In the rows, 128 means zero.
The rows of R fall into several groups, and each row is roughly a mix of its group's hidden directions.
R:
[[ 84 132 103 156 142 117 117 100 149 166]
 [131 136 135 147 162 158 171 127  93  98]
 [151 115 168 133 132 146 172 158 139  98]
 [142 115 120  88 113 137  83 136  91 101]
 [170 125 132 100 141 159 128 138  79 145]
 [104 135 131 151 177 124 176 141 106 132]
 [147 116 114  85 113 132 174  89 134 122]
 [ 94  84 145 118 100 124 121 163 158 124]
 [135  98 127  93 115  91 137 134 177 109]
 [ 78 108 140 105 133 104 137 155 156 153]
 [103 111 150 174 143 174 142 138 142 137]
 [128 132 143 171 171 166 120 110 100 131]
 [ 86 130 152 120 139 103 109 109 154  84]
 [133 150 102 106 125 123 110  70 148 103]
 [112 104 164 104 109 101 173 118 113 107]
 [114 117  94 135 112 102 107  76 155 115]
 [177 150 138 153 130 152 102 104 133 160]
 [148 130  96 123 146  88 122 135 170 163]
 [148 153 123 131 127  90 130 173 172 134]
 [133 114 180 129  83 106 128 106 137 107]
 [129 147 136 137  76 134 106 131 179 118]
 [105 143 116 110 169 175 122 111  96 125]
 [113 130 102  87 131 170 114 116 155  95]
 [125 144 104 114 137 107  84 151 140 176]
 [143  87 119 137 120 123 144 190 136 142]
 [134 131 172 137 106 123 135 127 130  66]
 [123 116 147 130 104 172 149  97  97  95]
 [151 134 151  98 152 118  75 109 114 149]
 [138 144  98  65 149 115 139 128 151 124]
 [139 112 180 134 164 135  86 133 118 135]
 [131 123 144  99 111 109 127 109 165  74]
 [ 90 148 189 122 132 128 138 121 110 148]
 [136 155 121 102 106 100 122 173 152 160]
 [104 115 148 103 132 110 134 152 156 182]
 [134 145 155 111 124 143 151 121  72  94]
 [159 104  99 157 131 140 151 150  83 138]
 [143  76 134 173 127 161 127 145 125 122]
 [147 122 112  67 125 124 125 153  92 118]
 [145  92 105 134 163 108 154 145  88 143]
 [ 75  96 137 129 102 143 139 120 129 166]
 [129 144 102 158 139 160 111 147 109 178]
 [153 169 166 143  99  93 109 131 136 129]
 [123 125 129  61 127 156 149 125 104 115]
 [116 160 125 146 159 158 115 107  84 152]
 [115 134 120 198 127 123 150 125 148 107]
 [122 139 156  98 118  62 129 128 138 134]
 [154 140 132 129 168 103 102 104 140  83]
 [131 151 105 121 176 122 108  83 109 144]
 [135 140  94 177 150 122 156 118 128 165]
 [180 166  92 121 136 132 103 129 131 144]
 [112  93 110 136 177 154 116 100 139 107]
 [116 126 115 139  81  98 123 111 179 127]
 [136 183  90 122 109  96 142 117 117 136]
 [140 120 145 129 142  83 112 155 171 158]
 [160 135 119 183 136  97 111 124 133 159]
 [125 140 121 104 141  73  89 134 150 106]
 [133 155  87 147 150 160  98 115 113 158]
 [106 105 129 100  71 105 143 124 147 144]
 [143 112 167 180 133 151 120 150 117 103]
 [129 133 124 118 102 163  93 132  77 153]
 [153 104 145 127 164  70 132 141 137 125]
 [156 131 145 120  94 130  97 159 135 174]
 [138 107  98 127  74 134 158 122 119  97]
 [111 137 128 135  79 170 120 159 154 142]
 [137 136 103 139  79 122 114  75 124 139]
 [118 146 125 135 123  80 162 123 174 148]
 [129 101 156 153  99 139 106 107 150  84]
 [160 106 118 175 128 118 134  85 121 152]
 [106 135 162 162 118 136 163 142 147 169]
 [115 140 155 180 128 126  95 141  90 131]
 [113 139 148 127  65 151 140 118 136  97]
 [116 154  85 139 138 104 128  90 131 168]
 [101 137  87 133 107 119 183 135 129 107]
 [ 83 133 147 148 151  76 122 144 141 130]
 [103 133  87 166 138 145 104  94 134 153]
 [124  96  70  94 131 145 152 125 119 133]
 [118 131 117 126 166 138 157  99 101  80]
 [107 109 127 101 101 111 140 169 104  89]
 [114  86 141  75 147 150 135 145 117 144]
 [141 108 111  86 117 172 154 123 156 109]
 [139 144 159 118 126 123 101 148 144 188]
 [134 127 138  75 138 152 145 140  85 105]
 [ 94 124 143 161 185 143 138 130 128 148]
 [145 183 133 119  80 124 140 129 120 106]
 [158  98 112 161 138 125 149 160  88 115]
 [175 127 102 167 124  92 108 134 146 129]
 [113  88 120 141 143 167 166 142 155 110]
 [124 123 157  83 163  90 132 151 117 113]
 [116 130 142 131 109  87 114 137 105 185]
 [124 131 118 151 115 129  60 108 138 105]
 [ 89  94 140 149 110 173 115 104 118 120]
 [128 129 111 124 112 189 122 100 138  92]
 [150 136 127 172 129  93 120 138 119 179]
 [143 134  76  90 101 129 152 128 110 148]
 [140 128 141 141 149 101 133 192 154 132]
 [106 102 132  71 126 122  99 107 156 129]
 [126 104 112  97 136 131 166 118 177 103]
 [ 82 125 167  81 140 142 145 119 125 129]
 [109 103 110 119 157 144 163 112 106  83]
 [134  92 134 159 119 146 137 151 105  77]
 [122 107 141 105 129 161 167 104 112  85]
 [101 158 150  89 128 128 115 156  85 122]
 [124 130 121 161  79 163 147 143  95 131]
 [169 157 145 132 149 155 142 166  98 126]
 [124 130 103 145  73 165 148 124 102 119]
 [150 149 130 104 145 164 142 136 113  75]
 [138  86 167 143 130 141  79 135 141 124]
 [142 132 118 100 124 162  96 137  88 167]
 [ 99 134 157 112 153 103  97 112 165 154]
 [152 173 153 158 148  99  97 121 132 118]
 [ 94 123 149 101 131 166 136 125  96  89]
 [138 149 102 147 129  98  92 143 159 167]
 [122 116 102 128 142  80 125 101 156 168]
 [134 167 124  97 106 150 146 127 133  77]
 [152 116 110  80 123 154 142 149  86 123]
 [119 136 108  95 182 107 127 166 123 134]
 [157 128 129  83 150 155 105  90 116 144]
 [117 141 134  68 123 133 125 173 115 144]
 [125 105 103 100 109 137 153 145  93  83]
 [ 86 125 126 162 151 119 147 126 171 155]
 [126 134 152 133  82 152 141 127  94 171]
 [100 147 148 155 178 120 132 153 141 157]
 [137 125  95  94  98 125 142 149 128 179]
 [134  92 125  99  80 153 141 154 133 105]
 [135 109  83  85 139 102 139 119 145  98]
 [102 130 140 131 128 179 120 139 132  74]
 [116 170 129 140 102  77 108 135 133 154]
 [148 146  95 117  96 139 166 155 113 161]
 [107 119 127 139 172 111 119 162 172 106]
 [127 137 107  75 109 121 106  88 139 105]
 [ 83 124 165 139 115 121 130 112  80 120]
 [116 164 130 139 103 180 106 112 129 101]
 [132  64 100 107 128 159 136 121 126 130]
 [126 124  69  92 121 151 119 108 153 126]
 [117 146 123 154 116  75 106 137 148 165]
 [120 118 112 139 153 146  71 100 105 107]]
Each list below has one row that fits no group; the rest each fit one group, if only roughly. Name that row.
  * Q99: [120 157 132 124 119  92 123  74 127 163]
  * Q391: [ 82  97 126 113 158 102 109 111 158 124]
  * Q13: [107 137 153 138  83 118 159 107  98 156]
  * Q438: [106 167 143 160 134  80 121 118 151 114]
  * Q663: [145  90  90 109 107 101 162 117 136 109]
  * Q904: [136 159 126 141 102  67 126 134 146 106]
  * Q481: [122 107 167 118  93 144  82 141 104 128]
  * Q739: [163 147 151 105 154 127 136 155  84 108]
  * Q818: [148 148 187 149 152 148 108 138 110 126]
  * Q274: [153 102 147  88 131 177 118 133 122 155]
  * Q836: [129 158 182 112 103 134 118 167 125 117]
  * Q172: [122 106 120  81  97 128 165 108 152 147]
  * Q817: [123  94 136 185 147 114 126 162 112 120]
  * Q212: [124 119  87 108 125 169  85 132 100 131]
  Q904
  * Q368: [158 159  98 129 110  88  98 121 100 125]
  * Q183: [108 139 136 155 194 111 125 125 149 131]
  * Q773: [ 83 104 124 128 167 154 145 149 116 155]
  * Q723: [108 135 137 142 176 145 103 128  93  92]
  * Q927: [127 152 172  92 113 151 113 132 165 147]
  * Q814: [106  93 151 153 126 156 150 159 155 103]
  * Q640: [103 127 126 104 103 110 146  91 132 179]
  * Q591: [129 153 134 116 114 132 130 124 114 201]
  * Q964: [154 154  98  97 143 121 126  84 119 159]
  * Q573: [146 121 132 150 132 153 127 141 103  63]
  * Q861: [113 137  85  97 147  90 149 113 111 153]
  Q591
  * Q533: [110  88 159 154 114 153 160 128 160 121]
  * Q22: [112 101 173 118 174 140 104 113 145 135]
  * Q505: [ 74 158 148 116  95 109 142 138 130 149]
  * Q943: [109  90 135  83 139 152 155 114  99 140]
  * Q933: [ 85 128 162 107  94 157 157 137 116 129]
  * Q957: [136 154 153 151 139 142 129 143  92  75]
  * Q593: [ 99 150 114 108 123 147 128  74 113  95]
  * Q239: [145 149 142 113 132  86 164 155 146  92]
  * Q999: [134 167  91 130 154  86 139 120 152 148]
  * Q628: [141 109 123 149  90 151 106  86 138  93]
  * Q221: [115 103 121 110 146  97 114 150 136 185]
  * Q721: [140 145  82 117  79  98 124 133 132 148]
  * Q290: [127 117 111  94 167 151 164 109  95 113]
  Q505
  * Q433: [106 105 126 133  71 129 143  90 134 151]
  * Q982: [119 115 153 155 154 123 157 131 133  70]
  * Q409: [134 128 116 122 168 123  91 118  92 171]
  * Q462: [124 149 145  86 153  89 127 116  90 145]
  * Q674: [107 141  80 131 106  86 146 143 122 155]
  * Q4: [104 122 146  99  97 149 130 152 180 133]
  * Q72: [106  94 120  98 155 120 110 107 160 164]
  * Q884: [158 137 133 171 102 139 144  88 146 102]
  * Q657: [103 156 143 122 142 117 130  80  97 163]
  * Q306: [136 124  97 118 114 161 112  69 111 132]
  * Q528: [150 105 188  97 120 133 109 137 131 146]
  * Q826: [139 118 100 151 128 177 102  96 107 109]
  * Q838: [110  94 130 171 147 152 126 101 152  97]
  * Q521: [104 148 113  82 163 100 147 112 110 112]
  Q528
  * Q248: [ 99 119 114 114 114 120 142 180 169 145]
  * Q925: [166 118 121 133 156 149 119 184 129 148]
  * Q400: [160 141 130  82 104 148 160 117  98 117]
  * Q44: [123  82 118 130 132 157 154 118 151  82]
  * Q798: [132 119 136 109 183 126 102 159 160 143]
  * Q488: [109 141 119 107 166 137  96 102  81 122]
  * Q151: [132 104 104  97 124 153 124 149  96 175]
  * Q527: [107 151 144 131  68 124 109 142 115 157]
  * Q800: [134 145 140 105  84  81 147 141 145 149]
  * Q43: [115  97  85 108 145 164 106 113 101 120]
  * Q225: [136 154 156 148 103 100 134  82 113  99]
  * Q934: [ 90 105 152  89 129 118 110 135 167 148]
  Q151
  * Q285: [142 130 118 157  87 121 152 176 102 121]
  * Q282: [145 127 106 138 157 171 102 143 123  84]
  * Q703: [158 118 134 149  87 168 127 166 131 146]
  * Q59: [138 117 128 107 180 122  97 160 160 121]
  * Q550: [144 163 142 176 157 124 114  92 124 126]
  * Q256: [148 102 165 128 133 135  83 133  95  99]
  * Q313: [141 141  74 172 116 137 128 118 126  98]
  * Q612: [139 113 147 100 156 181 126  95 129 113]
  * Q873: [110  96 126 118 144 117 167  73 129 118]
  * Q938: [156 145 115 135 146  86 156 148 170 114]
  * Q846: [175 155  94 102  97 112 144 116 128 119]
  * Q571: [108 139 173 135 102  96 142 126 136 173]
  * Q864: [ 89 131 138 118 125  85  95  91 132 148]
  * Q905: [132 104 123 128  95 137 170 130 178 109]
  Q313
  * Q983: [136 117 135  72 174 105 130 116 121 146]
  * Q854: [100  92 129 126 188 149 144 133 126 120]
  * Q649: [112 106 117 116 135 133 159 150  97 183]
  * Q153: [ 98 129 178 129 156 132 115 122 174 124]
  * Q825: [148 150 155 164  97  99 106 113 158 113]
  * Q940: [137  97  89 137 118 166 141 172 117 118]
  * Q956: [112 132 154 170 153 117 121 112  78 113]
  * Q102: [133  93  95 131 120 162 149 161 112  94]
  * Q811: [152 118  89 114 164 147 153 141 133  88]
  * Q880: [119 147 159 109 179 103 114  92 126 123]
  * Q367: [100 152 136 124 132  98 136 149 164 177]
  * Q614: [128 152 132 138 175 138 109 159 137  83]
  * Q843: [ 87 118 126  78 160 120 148 129 135 154]
  * Q27: [ 96  85 131 110 134 140 111  97 107 165]
  * Q308: [102 131 125 118 141 159 124 156 135 189]
  Q983
  * Q314: [152 153 102 120 159 126 159 172 152 138]
  * Q621: [130 133 165 153  98 171 135 143 152  98]
  * Q745: [152 150 150 154 127  72 109 107 146 136]
  * Q490: [106 105 104 103 188 128 107 125 124 143]
  * Q479: [ 83  87 127 111 148 158 135  97 120 116]
  * Q405: [121  91 108  99 121 112 150 103 174 146]
  * Q171: [172 149 139  97 153 130 120  99 108  94]
  * Q193: [171 155 122 130  92 120 121  87 100 123]
  * Q643: [107 138 188 121 103 106 133 126 158 113]
  * Q448: [158 128 164 115  94 140 177 140 129 112]
  * Q848: [129 108 150 148 107 160 135 187 125 116]
  * Q670: [111 117 131  85 148 160 100 165 108 143]
  Q171
  * Q664: [145 130 149 155 109 145 133 179 134 170]
  * Q185: [145 134 120 132  90 121  78  92 118 103]
  * Q135: [ 98 111 144 109  97 144 173 139 105 156]
  * Q580: [133  86  93 125  97 133 162 158 111 139]
  * Q601: [135 108 104 144 162 153 125 176 105 152]
  * Q592: [ 93 111 105 146 137  96 125  95 170 113]
  * Q422: [102 111 150 159  82 110 154 100 137 120]
  * Q954: [ 94  90 137  96  90 155 148 134 141 130]
  * Q416: [118 113  88 133  98 172 143 152 112 152]
  * Q585: [144 118  77 131 161 165 107 155 127 130]
  * Q888: [120 148 148 154 125 130 108  68 129 158]
  * Q128: [173 125 149 112 148 119 111 135 118  75]
  * Q251: [112  91 104  87 133 145 139 162 156 142]
  * Q645: [108 123  91 117 115 155 110 127  86 168]
  Q888
